Here are some points, one per row:
[0.5 0.1 0.8 -1.0 -0.2 -0.3 1.1 -0.4 -1.1 -0.4 -0.2 -1.1 -0.6 -0.2 1.3 0.9 -0.5 -0.8 1.0 0.3 1.5 0.7 0.9 -0.6]
[-0.4 0.9 1.1 -1.0 -0.3 0.2 1.3 -0.9 -1.3 -0.6 0.2 -1.1 -0.3 0.1 1.4 0.9 -0.7 -1.0 0.8 0.6 1.2 0.7 1.0 -0.7]
[-1.1 0.2 0.1 0.8 0.8 0.8 -0.8 -1.6 0.6 0.0 -0.5 0.6 0.9 -0.4 -0.4 1.9 1.2 1.0 1.4 0.6 -0.5 0.4 0.7 -0.2]
[1.5 1.4 0.3 -0.9 -1.8 0.7 -0.7 -2.1 0.1 0.4 2.1 0.9 0.8 1.5 -0.6 -1.5 0.1 0.9 0.3 -0.9 0.6 -0.6 -0.9 0.4]
[-1.2 -0.9 0.2 0.6 -3.0 0.7 -0.4 0.6 -2.0 -0.5 -1.4 -0.7 -0.8 -0.3 -1.5 0.1 -0.1 3.0 -1.8 -0.5 -0.7 -1.6 0.6 -0.6]
[0.8 0.0 -1.1 -1.2 -0.6 -0.3 0.7 0.9 -1.0 1.5 -0.2 1.0 0.6 -0.7 -1.0 1.0 -0.3 -0.4 0.9 1.5 -0.7 0.7 -1.3 -0.4]
[-0.8 0.4 -0.4 1.1 1.1 1.2 -0.4 -1.1 0.8 0.6 -0.4 0.8 1.0 -0.7 -0.1 1.2 0.4 0.6 -0.4 -0.6 -0.3 0.5 0.7 -0.4]
[-2.8 -0.7 1.8 -0.5 0.7 -0.8 2.0 -1.2 0.0 1.7 -1.4 0.0 -0.4 0.6 -0.6 -3.4 -1.8 0.5 -1.2 1.3 2.2 -0.6 0.5 0.6]
[1.5 -0.6 0.4 -0.3 -0.5 -0.6 -1.4 -1.0 -1.3 -0.1 -1.0 -0.7 -0.5 -1.6 -0.6 -1.5 -0.2 -0.8 0.5 -1.5 -1.2 -1.1 0.0 -1.3]
[-0.5 -0.3 2.1 -1.7 0.1 2.1 -2.6 1.0 0.0 -1.1 0.4 1.3 0.2 1.1 1.4 -0.5 -0.8 1.0 -1.6 -0.3 0.5 1.4 -2.2 -1.3]
[-0.6 -0.1 1.8 1.5 1.3 -0.8 1.5 2.2 0.2 2.1 0.8 -1.2 -1.8 0.0 1.6 0.7 1.2 -0.1 0.4 1.0 -1.3 -1.9 -0.9 0.9]
[0.3 2.6 -0.5 -1.2 -0.6 -0.8 -0.1 1.0 2.4 -0.1 -0.9 1.6 -1.4 -0.8 0.2 1.1 -1.9 -0.5 0.5 0.8 -1.4 -1.6 0.3 -0.6]
[1.2 -0.7 0.9 -0.7 0.1 -1.1 1.1 0.2 -0.4 -0.7 0.0 1.6 -0.9 0.2 0.8 1.3 -0.6 -0.1 -1.7 -1.1 1.6 -1.0 0.2 -0.2]
[1.5 1.2 -0.9 1.3 1.8 0.8 0.2 1.0 -1.6 -0.9 -1.6 1.7 0.0 2.2 -0.8 -1.4 0.6 1.4 1.5 0.0 -0.2 1.2 0.8 1.3]
[0.6 1.4 0.5 3.3 -0.9 -0.9 0.2 1.0 0.9 -0.7 1.5 -0.6 1.7 -0.1 1.0 -0.3 0.2 -0.3 1.0 1.4 1.6 0.8 0.3 -1.9]
[-0.9 -0.8 -0.6 1.4 -0.7 0.4 -0.3 -0.5 -0.8 -0.7 0.1 -0.4 -0.8 -0.1 -1.0 -0.7 -0.9 -1.2 0.7 -1.2 -0.7 -0.5 -1.0 0.3]
[-0.7 0.8 -0.2 0.8 1.2 1.0 -0.7 -1.8 0.5 0.5 -0.6 1.0 0.7 -1.0 -0.1 0.9 1.1 1.1 1.2 0.3 0.0 0.3 0.2 -0.2]
[-0.6 -0.1 -0.2 1.4 -0.5 0.7 -0.4 -0.6 -0.9 -0.6 -0.3 -0.9 -0.6 -0.2 -1.0 -0.6 -1.2 -1.8 -0.7 -1.1 -0.9 -0.7 -0.9 0.0]
[-0.1 0.1 1.2 0.9 -0.9 -0.9 0.3 0.8 1.0 -0.4 0.0 0.7 1.9 -0.6 0.8 0.1 1.7 -0.7 0.7 0.8 1.2 0.5 -0.2 -0.4]
[0.8 -0.3 0.7 -0.6 0.1 -1.3 1.0 0.3 -0.6 -0.5 0.6 1.3 -1.2 -0.4 1.2 0.7 -0.5 0.1 -1.6 -1.0 1.7 -0.2 0.1 0.2]
[0.8 -0.7 -0.4 -1.4 1.4 1.2 0.2 1.0 -0.3 -0.3 0.3 -1.1 1.7 -0.6 -0.1 -1.0 -1.2 1.0 1.4 -0.3 -0.3 -1.4 1.3 0.7]
[0.5 -0.3 1.4 0.6 -0.7 -0.4 0.8 1.0 1.4 0.0 -0.5 0.4 1.8 -0.4 0.7 0.0 1.5 -1.3 0.1 -0.2 0.7 0.8 -0.2 -0.7]
[0.1 -0.1 -0.2 1.0 1.3 0.5 -0.6 -1.3 0.8 0.9 -1.0 0.8 0.5 -1.0 0.0 0.5 0.7 1.0 0.8 -0.4 -0.3 0.9 0.5 -0.5]
[-0.6 0.5 -0.3 0.9 -0.8 0.2 -0.6 -0.8 -1.2 -0.7 0.0 -1.1 -0.7 -1.0 -1.1 -0.6 0.1 -1.2 -1.2 -1.0 -0.6 -0.7 -1.3 0.9]
[0.5 0.0 0.8 -1.0 -0.4 0.0 1.8 -0.5 -0.7 -1.0 -0.2 -2.0 -1.0 0.1 0.8 1.2 -0.3 -0.1 1.2 0.3 1.4 1.5 0.7 -0.7]
[-0.7 -1.1 -1.7 0.5 -1.1 -1.1 -0.9 -1.1 1.1 -0.7 -1.3 -0.5 -0.6 1.4 2.5 -0.9 0.7 -0.2 -1.0 1.8 -1.4 -0.8 0.1 0.5]
[0.1 -0.2 0.7 -0.9 -0.3 -0.8 0.9 0.0 -1.1 -0.3 1.4 1.5 -1.1 -0.4 1.5 0.7 0.0 0.2 -1.0 -0.7 1.7 0.0 0.3 0.5]
[0.2 -0.4 -0.5 1.2 1.4 0.6 0.1 -0.8 1.4 0.7 -0.5 0.4 0.8 -0.4 -0.3 0.8 0.2 0.8 -1.3 -1.5 -0.6 1.0 0.5 -0.9]
[0.4 -0.2 1.0 0.9 -0.7 -0.9 0.4 1.2 1.3 -0.1 -0.5 0.9 1.6 -0.9 0.8 -0.1 1.5 -0.9 0.8 0.2 1.4 0.6 -0.3 -0.2]
[0.3 -0.2 -1.0 -1.8 1.4 0.9 1.0 1.0 0.2 -0.8 0.5 -1.0 2.1 -0.2 -0.7 -0.8 -0.7 1.0 0.0 -1.1 -0.2 -2.1 1.2 0.7]
[0.7 0.7 -1.4 -1.0 -0.4 -0.6 0.8 1.0 -0.7 1.3 0.4 0.6 0.8 -0.5 -1.2 0.9 -0.7 -0.8 -0.5 1.1 -0.7 0.7 -1.1 -0.8]
[-1.5 -1.0 -0.9 1.3 -1.1 0.4 -0.8 -0.4 -1.2 -0.5 1.2 0.2 -1.0 -0.5 -0.6 -0.8 -0.6 -1.1 1.9 -1.0 -0.5 -0.2 -0.7 1.0]
[-0.7 -0.8 -2.3 -0.2 -0.8 1.1 0.5 -0.8 1.5 -0.5 -0.7 -1.0 -1.0 0.9 2.9 -1.6 1.4 -0.1 -1.2 0.2 -1.3 -0.2 -0.8 -0.1]
[-0.2 0.0 -0.4 1.4 1.2 0.7 -0.2 -1.0 1.1 0.8 -0.2 0.4 1.0 -0.2 -0.2 1.4 0.0 0.4 -1.3 -1.1 -0.7 0.8 0.9 -0.7]
[1.7 0.3 1.1 -1.0 -2.5 0.3 -0.7 -1.6 0.4 0.9 1.4 -0.5 0.7 2.1 -0.9 -0.1 -0.3 0.0 0.8 -1.6 -0.5 0.6 0.7 1.0]
[0.7 0.5 -1.3 -1.0 -0.8 0.2 1.2 1.0 -0.8 1.0 0.7 0.7 0.5 -0.8 -1.1 1.0 0.0 0.3 -0.3 1.3 -0.7 0.8 -1.7 -0.5]
[0.7 0.3 -1.1 -1.0 -0.5 -0.5 0.4 0.9 -1.1 1.6 0.6 0.9 0.7 -0.6 -0.8 0.8 -0.6 -0.9 0.3 1.3 -0.9 0.8 -0.9 -0.6]
[0.0 -0.9 -0.3 0.2 1.1 0.4 -0.8 -0.4 1.3 0.1 0.3 -1.2 -1.4 0.4 -1.8 -0.7 0.7 -0.7 -1.1 1.3 0.1 -0.8 1.2 -0.1]
[0.1 -0.4 -0.7 -1.3 1.1 1.2 -0.1 1.1 -0.6 -0.2 1.4 -0.3 2.0 -0.5 0.1 -0.9 -1.0 0.9 0.6 -0.3 -0.2 -1.9 1.6 1.0]
[-0.6 -0.9 -0.3 0.0 0.7 0.9 -1.4 -0.5 0.6 -0.3 1.4 -0.5 -1.7 -0.3 -1.3 -0.8 1.5 -0.1 -0.1 2.0 0.4 -0.7 1.1 0.6]
[-1.2 0.3 1.2 1.3 1.5 -0.7 1.9 2.2 0.6 1.7 1.4 -1.4 -1.9 0.6 1.3 0.4 1.6 0.1 1.1 0.6 -1.0 -2.2 -1.1 -0.2]
[0.1 0.3 -0.1 0.7 -0.6 0.3 -0.1 -1.0 -0.8 -1.1 -0.8 -1.0 -0.8 -0.9 -1.5 -0.2 0.6 -0.9 -1.6 -1.1 -0.6 -0.9 -2.0 1.4]
[0.1 -0.7 -0.9 -0.1 0.9 0.4 -0.3 -0.2 1.4 0.3 0.7 -1.5 -2.0 -0.3 -1.7 -1.0 1.4 0.5 -1.3 0.6 0.7 -0.3 0.8 0.4]
[0.8 -0.4 0.9 -0.6 0.4 -0.7 1.3 0.1 -0.2 -1.1 0.3 1.6 -0.8 0.4 0.8 0.8 -0.8 -0.3 -1.5 -0.9 1.5 -1.0 -0.2 -0.7]
[0.6 0.9 -1.1 -0.8 -0.6 -0.1 0.9 1.0 -0.8 1.2 0.6 0.4 0.9 -0.4 -1.1 0.9 -0.8 -0.7 -1.0 1.3 -1.0 0.7 -1.1 -1.2]
[-0.1 -1.6 0.2 0.5 1.2 0.5 -1.2 -0.8 0.9 -0.1 0.3 -0.3 -1.3 0.9 -1.5 -0.3 0.3 -1.0 0.5 2.1 -0.1 -1.1 1.4 0.1]
[-0.6 -0.5 -2.0 0.3 -0.9 -0.6 -0.9 -1.0 0.8 -0.1 -1.3 -0.8 -0.7 0.8 2.9 -1.2 0.8 -0.6 -1.3 1.3 -1.0 -0.8 0.1 0.6]
[-1.4 -1.8 -0.9 1.6 -1.0 -1.0 -0.5 -0.5 -0.7 -0.7 1.2 0.1 -0.8 0.6 -1.2 -0.7 -0.7 -0.8 1.8 -1.2 -0.8 -0.3 -0.6 0.4]
Along one direction, these points spread out more than along any other. Take the direction at right angles to it along which they spread out most. Go by this last direction. Where along it does each point below lie, from 0 to 99? 50 is the average, and the first point above lies past it. One standard deviation of the points above along it is 16.
[0.7 -0.1 -1.0 -1.1 -0.5 -0.7 1.0 0.8 -0.6 1.0 0.1 0.9 0.8 -0.2 -1.4 1.1 -0.4 -0.4 0.4 1.4 -1.1 0.7 -1.3 -0.7] 35
[-0.1 1.3 -0.3 -0.5 1.3 0.4 -0.6 2.2 -1.6 -0.4 -1.0 0.9 0.5 1.8 -1.0 -1.1 1.3 0.0 -1.6 -1.0 -1.2 1.7 2.5 1.3] 38
[-0.3 0.2 -0.4 1.1 1.2 0.9 -0.7 -1.1 0.6 1.0 -0.1 0.9 0.8 -1.0 0.2 0.8 0.6 0.7 -0.6 -0.6 -0.4 0.7 0.7 -0.4] 48
[-0.3 0.1 1.5 -0.4 -0.5 -1.1 0.9 1.0 1.6 -0.3 -0.6 0.3 1.9 -0.9 0.4 0.0 2.2 -1.2 -0.7 -0.4 0.7 0.8 -0.5 -0.1] 66
[0.8 1.3 -0.5 0.7 1.6 0.7 -0.1 1.2 -1.6 -1.2 -1.0 1.2 0.3 2.2 -0.9 -1.2 0.8 1.0 0.3 0.0 -0.8 1.5 1.2 1.2] 39
[-0.3 -0.3 -0.7 1.1 0.9 0.0 -0.8 -0.5 0.8 1.3 0.0 0.5 0.8 -1.3 0.2 0.9 0.4 0.9 -1.5 -1.1 -0.3 1.3 1.0 0.4] 48
[0.9 -0.9 -0.4 0.0 -0.9 -0.4 -0.8 -0.8 -1.1 -0.4 -0.9 -0.3 -0.6 -1.6 -0.7 -1.6 0.0 0.4 1.7 -1.6 -0.5 -1.1 -0.4 -1.0] 30
[-0.3 0.0 0.9 -1.0 -0.4 0.1 1.5 -0.6 -0.9 -1.2 0.1 -0.8 -0.4 0.2 1.0 1.1 -0.5 -0.3 1.2 0.7 1.4 0.7 0.5 -0.6] 57
[1.4 -0.2 1.2 0.3 1.4 -1.2 -0.4 -0.7 -0.6 -1.3 1.1 -2.2 1.8 -0.6 -0.4 -0.5 -2.3 1.7 0.4 2.2 -1.4 0.5 0.7 2.2] 41
[-1.4 0.5 0.6 -1.6 0.2 -1.4 -2.4 0.0 -0.2 -0.3 -0.8 -0.4 0.9 2.0 0.5 1.0 -0.5 1.1 0.9 -1.1 1.4 0.5 -1.6 -0.1] 44
[0.0 1.1 -0.3 -1.2 -0.9 -0.8 0.6 1.3 2.8 -0.2 0.0 1.4 -2.3 -1.3 0.2 0.3 -1.9 0.5 1.4 0.4 -1.9 0.9 0.2 -0.1] 53
[-0.8 1.2 0.1 -1.3 0.4 -2.3 -2.5 -0.1 -0.1 0.2 0.4 -2.3 0.4 1.9 0.6 0.6 -0.4 1.0 1.2 -1.7 1.5 1.4 -1.1 -0.6] 46
[-0.2 0.3 1.0 -0.8 0.0 -0.3 1.0 -0.6 -1.1 -0.7 0.7 0.7 -0.4 0.3 1.3 0.8 -0.6 -0.7 0.0 0.2 1.4 -0.4 0.4 -0.6] 57
[0.0 -0.7 1.0 0.9 -1.3 3.0 -1.4 1.5 2.1 1.0 -2.1 -1.1 -0.9 1.5 0.8 -0.6 -1.3 -1.1 -0.5 -0.6 2.6 -0.6 -1.7 2.0] 60
